One turn sends every row of this set to another row. A few are shown first. Where does it send the rows asked after them?
Z_38: [-3.35  2.72  1.55  4.03 -1.17  1.10 -2.47 -0.72 -1.10  0.18 -1.34 -1.31
  1.05 -2.15 -0.20  1.48  0.47  0.33 -0.97  0.60  0.66]
Z_859: [-0.52  3.88 -0.15 -0.52 -0.94  1.78 -0.86 -3.36  1.93  0.48  0.50  1.59
  0.41  1.70 -1.45  1.08 -4.51  1.68 -0.20  0.45 -0.31]
Z_217: [ 1.13  3.97  1.74 -0.75  1.14  0.62  0.63 -2.25 -1.25  1.48 -1.51 -1.05
  0.08  0.12  1.87  0.39  0.41  0.93  4.23  0.13 -0.38]
Z_458: [-0.41  3.28  3.18  2.28  0.08  3.05  1.07 -1.14 -0.73  0.70 -0.27 -1.45
  0.53  0.08  1.64  0.13  0.71  0.31  4.37 -0.39 -1.05]
Z_427: [-1.77 -0.57  1.11  0.83  0.89  2.10 -4.21 -1.27  1.23 -0.03  0.15  1.39
  0.63  1.28  1.14  1.62 -1.28 -1.05 -2.18  0.01  0.68]
Z_384: [-3.25  4.11  0.75  2.27 -2.04  0.66 -1.34 -0.64  0.42 -0.20 -2.41 -1.60
  1.23 -1.98 -0.34  1.52  1.34  1.56 -1.87  0.88  0.50]
Z_140: [-0.24  2.98  3.49 -0.18 -1.22  3.06  0.07 -1.63 -1.17  0.85  0.28 -0.35
  1.23 -1.28 -0.33  1.61  0.84 -1.85  2.81 -0.14 -1.49]
Z_568: [ 0.20 -0.08  0.79 -3.71  0.05  0.92 -3.44 -0.82  1.80  0.32 -1.32 -1.91
  0.13  0.75  1.42 -1.49  0.45  1.73  3.19 -0.48  0.38]
Z_610: [-0.68 -3.14  1.02  3.49 -0.92  1.49 -2.38 -1.29 -0.48  0.12 -0.84 -0.37
  0.13  1.63  1.21  1.41  0.20  1.57 -0.30 -0.12  0.63]
Z_312: [-1.34  0.72  0.66 -0.27  0.62 -0.20 -1.60 -2.55  1.78  0.21 -2.86  1.89
 -0.35  1.38  1.08  0.42 -0.16  2.50 -3.40  0.15  0.28]
Z_42: [-1.58 -0.12 -0.41 -0.46 -1.30  2.71 -2.80 -0.03  2.78 -1.74 -1.65  0.64
 -0.05 -0.17  2.00  1.86 -1.07  0.41 -0.71 -1.19  3.36]
Z_847: [-1.72  0.44  2.05  0.29 -1.90  4.32 -2.99 -1.11  1.92  2.03 -0.22 -0.25
 -0.67  1.74 -0.17 -2.13  1.49  2.86  1.78 -1.51 -0.39]
Z_179: [-0.63  2.76 -1.25  0.14 -2.13  0.96  0.12 -2.42  1.05 -1.10 -0.52  0.30
  0.70  0.14  0.43 -0.61 -4.02  3.38  2.08  0.14  2.23]
Z_775: [ 0.45  0.87 -0.02  1.66 -1.86 -0.28  0.73 -2.47  0.72 -1.24  0.23 -1.70
  1.41  1.55 -0.59  0.22 -3.03  2.97  1.57  1.52 -1.42]
Z_3: [-1.20 -1.19  0.00  1.50  0.39  0.43 -1.67 -1.87 -0.04 -0.06 -3.52  1.61
 -0.65 -0.29  2.33  0.09 -0.93  2.85 -0.16 -0.80  2.76]
Z_439: [ 0.11 -1.08  2.01 -2.71 -0.43  3.81 -2.84 -1.64  1.11  1.88 -3.12 -0.18
 -1.31 -0.21 -0.30 -0.31 -0.09  1.93  2.49 -1.68 -0.25]
Z_807: [-0.15  4.87  1.75 -1.48 -1.72  0.16  1.20 -2.48 -0.66  0.91 -0.21 -0.42
  1.77 -0.09 -0.17 -0.07  2.11  1.16  1.80  0.60 -0.38]
Z_734: [-1.91  4.58 -0.35  2.20  0.12  2.71 -3.05 -0.44  2.16  0.18 -2.69 -2.86
 -1.29  0.69  1.24  2.92  0.03  1.60  0.18  0.02  1.50]
Z_522: [-0.59  1.18  0.52  1.11 -1.36  3.36  0.43 -1.48  0.97 -1.73 -1.35  0.38
  0.54 -1.59 -0.15  1.06 -5.34  1.32  2.53 -0.53  0.58]
Z_163: [-0.59  5.56  1.11 -0.19 -2.51  3.23  1.02 -1.64  1.49  1.08  0.10 -0.80
  0.40  0.89  0.65  0.50  2.00  1.44  2.80 -0.81  0.40]
Z_129: [ 0.04  2.28  1.24  0.93  1.65  1.09 -0.60 -2.39  0.96 -0.86 -0.20  0.53
  1.09  0.71  0.21  0.42 -5.23  0.94  0.91  1.00 -1.92]
Z_692: [-0.43  2.54  0.14 -0.16  0.23 -0.48 -2.36 -2.28 -1.17  1.04 -4.31 -2.00
 -0.35 -1.37 -0.27  3.45  0.17  1.38 -0.31  1.09  0.89]
Z_401: [ 0.19  0.91  0.57  1.27 -3.58  3.00  0.14 -2.46  1.55 -0.60  0.16 -0.85
  0.62  1.15 -1.88  2.58 -3.43  2.00  0.91  0.21 -1.38]
Z_658: [-2.00  0.53  1.55 -2.89 -1.74  1.14 -3.72 -1.73  0.87  1.46  0.78  0.39
  1.65 -0.11 -0.70 -2.48  1.39  1.01  0.78 -0.20 -0.35]
Z_208: [-0.66  2.30  0.15 -0.21 -0.07  0.79 -3.88 -1.31 -0.66  0.71 -2.49 -2.66
  0.38 -1.45 -0.39  4.57 -0.46 -0.48 -0.06  0.76  0.99]
Z_246: [-1.55  0.55  2.78 -0.11 -0.04  2.80 -1.77  0.10  2.66 -0.62 -1.62 -1.90
  0.30  1.15  1.57 -2.72  1.14  2.50  1.88 -0.82 -1.98]
Z_827: [ 0.72  4.40  1.56 -1.94 -1.18  4.14 -0.64 -1.78  0.58  1.46 -0.41 -0.53
 -0.50  0.06  0.25  2.55  0.48 -0.77  3.51 -0.93  0.38]
Z_432: [-1.54  3.45  0.43  3.90  1.25  1.94 -2.75 -1.08  0.06  1.64 -3.17 -2.36
 -1.31  0.55  1.37  2.21 -0.01  2.45  0.85  0.18  1.04]
Z_187: [-1.74 -0.42  3.91 -2.20 -0.50  2.21 -1.57 -1.00  0.96  0.34 -2.09  0.44
  1.18 -1.62 -0.37 -1.94  0.42  0.80  0.33 -0.63 -2.42]
Z_904: [-0.82 -0.51 -0.19  0.52 -2.56  1.29 -1.07 -0.72  3.16 -1.80 -1.84 -0.54
 -0.02  2.12  0.88  1.74  1.02  2.42 -2.33  0.02  0.66]

Z_522 turns into Z_129
Z_38 turns into Z_432
Z_458 turns into Z_217
And these:
Z_187 turns into Z_246
Z_42 turns into Z_427

